Each row is where one point has got to under a steady rotation. How many steps took it there?
The counts run from 0 to 494.
[171 116 138 141 162 144 182 144 140  96  82 104 159 149 133 135 154  84
 108 175 148 134 104 103 126 120 167 135 118 179  91 129 109 130 137  88
 142 153 118 163 141 142 154 117]
413
[159 114 120 117 128  92 127 134 174 150 149 190 129 115 105 141  69 115
 114 166 107  99 103 122 163 150 150  62 117 129 158 102 132 129 126 129
 167  93 114 137 130 123 169 160]
486
[145 107 150 146 140 132 151 115 103 107 209  70 153 132 123 109 110 124
 143 169 108 115  85 119 137 113 143 101 102 160 160  98 141 103 118 126
 117 160 105 138 104 114 173 113]
462
[165 125  93 142  98 134 142 185 124 103  96 134 145 122 109 134 130 127
 125 158 154  93 101 169 166 156  73  92 165 145 120 108 149 134 161 105
 158 113 149 153 153 125 166 139]
0
[146 148 145 147 160 143 146 150  83 112  92  94 160 135 122 102 142 115
 124 167 162 121  90 141 121  87 157 104  84 201 125  93 116 103 149 109
 103 140 124 161 137 138 100 119]
124
[176 149 145  96 155 157 177 160 150  82 113 162 142  89 113 162 130  84
 113 154 135 115 108 158 151 105 122 110 144 139  94  91 128 124 128 103
 158 119 121 155 131 135 176 136]
277
[167  97  86 137 141 107 137 148 152 135  51 158 140 148 149 162 112 127
 101 163 156 116  92  99 125 174 136 112 129 174 141 135 114 138 155 123
 145  86 117 116 173 147 126 148]
243
[173 135 105 170 144 117 142 164 150 169 131 135 157 149 120  81 154 119
  87 178 136 108 137 142 157 147 147 107 139 174 115 153 114  91 133  73
 164 124 163 151 111 127 134 126]
8
[156  81 109 134  98  82 154 151 145  95 160 128 147 118 112 135 107 102
 134 149 129 122 116 151 142 163  90 102 125  91 103 114 105 158 101  86
 182 160 145 141 133 138 165 152]
447
[146 112 126 149 118  79 150 129 135 121 114 140 159 124 113 124  60 130
 140 153 132 145  63 125 132 161 118  63 136 136 161 112 138 141 142 153
 144 108 164  97 124 165 132 173]
490
[152 154 138 121 120 163 181 134 119 105 111  95 160 127 165 155 180 116
 110 168 127 135  76 122 122 100 143 128 131 130 154 113  77 102 162 104
 136 130 125 117 133 145 110  67]
267
[148 128 119 143 135 127 165 186 123  89 147 136 165  99 165 109  99 139
 130 133 162 127 129 176 147 147  85  85 167 153 105  96 154  95  93 104
 112 104 146 161 143 132 153 162]
288
[155 127  88 137 117 115 166 110 155 159 134 139 135 141  81 106 105 109
 117 199  87  86  91 108 163 161 132 123 106 133 170 129 131 144 158 129
 154 132 142 105 103 126 170 137]
345
[157 114 125 108 151 100 170 137 126 152 144 171 175 133 137  99  74 133
 134 175 122 118 139 140 136 132 124 144  66 116 159  85 104 113 103 119
  99 114 152 125  99 128 105 179]
191
[168  93 127 137 165  88 165 140 137 140 132 135 197 155 180 143 128 154
  95 156 149 160 125 125 136 129 133 106 143 139 140 138  74 108 104  83
 141 104 172 124 125 137 116 147]
151
[174 101 166 116 162 118 180 129 114  92 164 122 154 118  94 143  83  83
 138 152 115 163  94 146 117 123 121 124 106 133 117  96 106 130  99 136
 141 162 139 122  71 148 148 166]
319
[155 108  81 149 102 115 130 168 132 151 128 168 134 141 102  92  97 124
 147 182 126  66 138 140 137 173 113 150  77 141 151  95 141 114 137 121
 126 124 117 144 115  95 128 153]
338
[170 132 116 115 148 121 163 143 164 131 145 167 155 106 166 145 150 135
  87 160 123 119 132 131 163 114  98  79 169 137 132 124 110 113 112  85
 164  89 129 139 120 117 187 109]
144
[142 134 130 137 133  92 159 180 153 117 152 135 185 125 144 107 101 131
 115 139 146 127 139 177 146 150 159  95 146 121 100 109 109  81 100  88
 132 121 173 166 144 135  99 174]
154
[153 121 104 145 117 167 115 209  81  98 115 118 122 121 137 144 149 133
 120 146 159 103 111 186 103 127 123 122 124 161 123  96 122  77 144 115
 115 125 102 156 144 126 100 107]
128
[173 105 116 128 161 154 156 160 154 141 195 150 140 114 171 147 115 122
 123 155  99 124 143 137 116 164 142 140 135 140 151 116 141  64  81 134
 129 115  97 121  79 107 155 118]
181
[128 137  78 138 128 126 137 187 120 146 138 175 110 119 134 121 122 152
  72 173 130 119 114 192 138 135 113  66 151 127 132 131  96 101 113 111
 115  89 163 128 143 157 102 141]
392
[145 107 100 112 115 128 126 169 110 126  94 190 123 115 161 155 109 124
 125 154 150 115 102 148  90 125 102 119  65 127 174  74  92 114 129 133
 124 104 101 109 120 148  71 114]
232
[123 148 150 120  95 148 145 148 121  76 107 131 122 105 105 125 100 106
 154 158 125  91  66 122 119 114 158  79  97 140 151  61 150 107 157 134
 130 133  88 166 145 146 131 121]
369
[173  69 146 130 174 116 136 156 113 112 159 116 170 124 163 173  81 121
 137 131 130 149 118 133  99 162 163 151 100 153 143  98 121  88  87 142
 115 126 103 120 111 127 115 163]
323
[153 114 140 139 143 147 140 166  68  89 102  77 146 135 108 153 128 128
 109 156 163 141  61 166 116 107 140  98 125 174 118 107 112 119 156 131
 109 142 138 135 153 157 112 137]
122
[169 124 175  95 133 160 176 139 135  81 155 115 168 122 119 165 131 123
 130 165 113 110 112 136 133  97 164 133 131  90 138  79 114  98 127 101
 157 144 108 172 132 119 158 122]
27
[166 101 110 157 166 134 168 136 153 155 139 132 169 153 168 109 102 155
 123 182 121 122 145 100 128 186 147 150 142 169 151 137 155  79 111 133
 111 104 135 124 111 115 148 154]
46
[143 132 146 114 108 162 149 129 129  89  99 115 126 123 113 151 107 112
 138 169 123  90  65 110 124 114 170  94 110 150 157  76 151 114 171 143
 132 124  79 160 160 141 142 114]
370
[156 109 129 129 131 127 166 108 109 122 122 127 173 142 130 105  96 138
 161 190 127  92 107 102 139 132 116 142  71 159 180  77 148 131 149 139
 105 135 113 138 117 101 156 149]
333
[156 101 122 140 130 142 122 151 113 143 169 126 149 138 163 129 131 129
 144 160 114  99 117 125 106 134 137 150  64 147 185  86 115  67 128 128
 120 132  84 122  85  94 110  90]
469
[193 105 127 136 158 174 181 133 128 116 142  99 158 138 121 162 143 107
 129 168 101 129 113 106 124 159 146 177 142 157 138 126 139 102 135 134
 149 156 113 116  92 114 164 112]
175
[163 154 121  96 123 125 208 120 150 118 149 123 195 111 158 128 127 115
 134 164 111  98 114 144 188 132 122 151 116  95 157  86 104 126 143 105
 114 123 154 114 141 105 153 143]
437
[158 133 143 109 151 125 186 127 125 119 184 168 149  96 122 113  82 122
 134 172  98 132 118 148 150 113 100 109 120 125 157  85 140 103  93 142
 118 126 137 121  67 124 173 151]
185
[160 113 116 142 104 126 188 139 117 105 143  96 165 140 110 121 149 107
 134 174 113 140 106 151 132 149  95 158 123  94 131 132  89 129 139 100
 166 181 171 106  91 138 140 114]
306
[158 108 106 134 113  84 155 152 192 128 161 139 168 124 170 140 115 100
 129 138 122  97 138 124 155 174 150 138 111 101 125 116  97 114 110  69
 166 126 115 144 152 106 142 139]
444
[151  93 126 138 174 141 149 115  97 126 121 119 131 144 144 136  93 128
 126 186 128 129  76  87 107 132 139 106  90 199 168 111 140 126 120 159
  89 125  94 109 128 141 161 135]
83
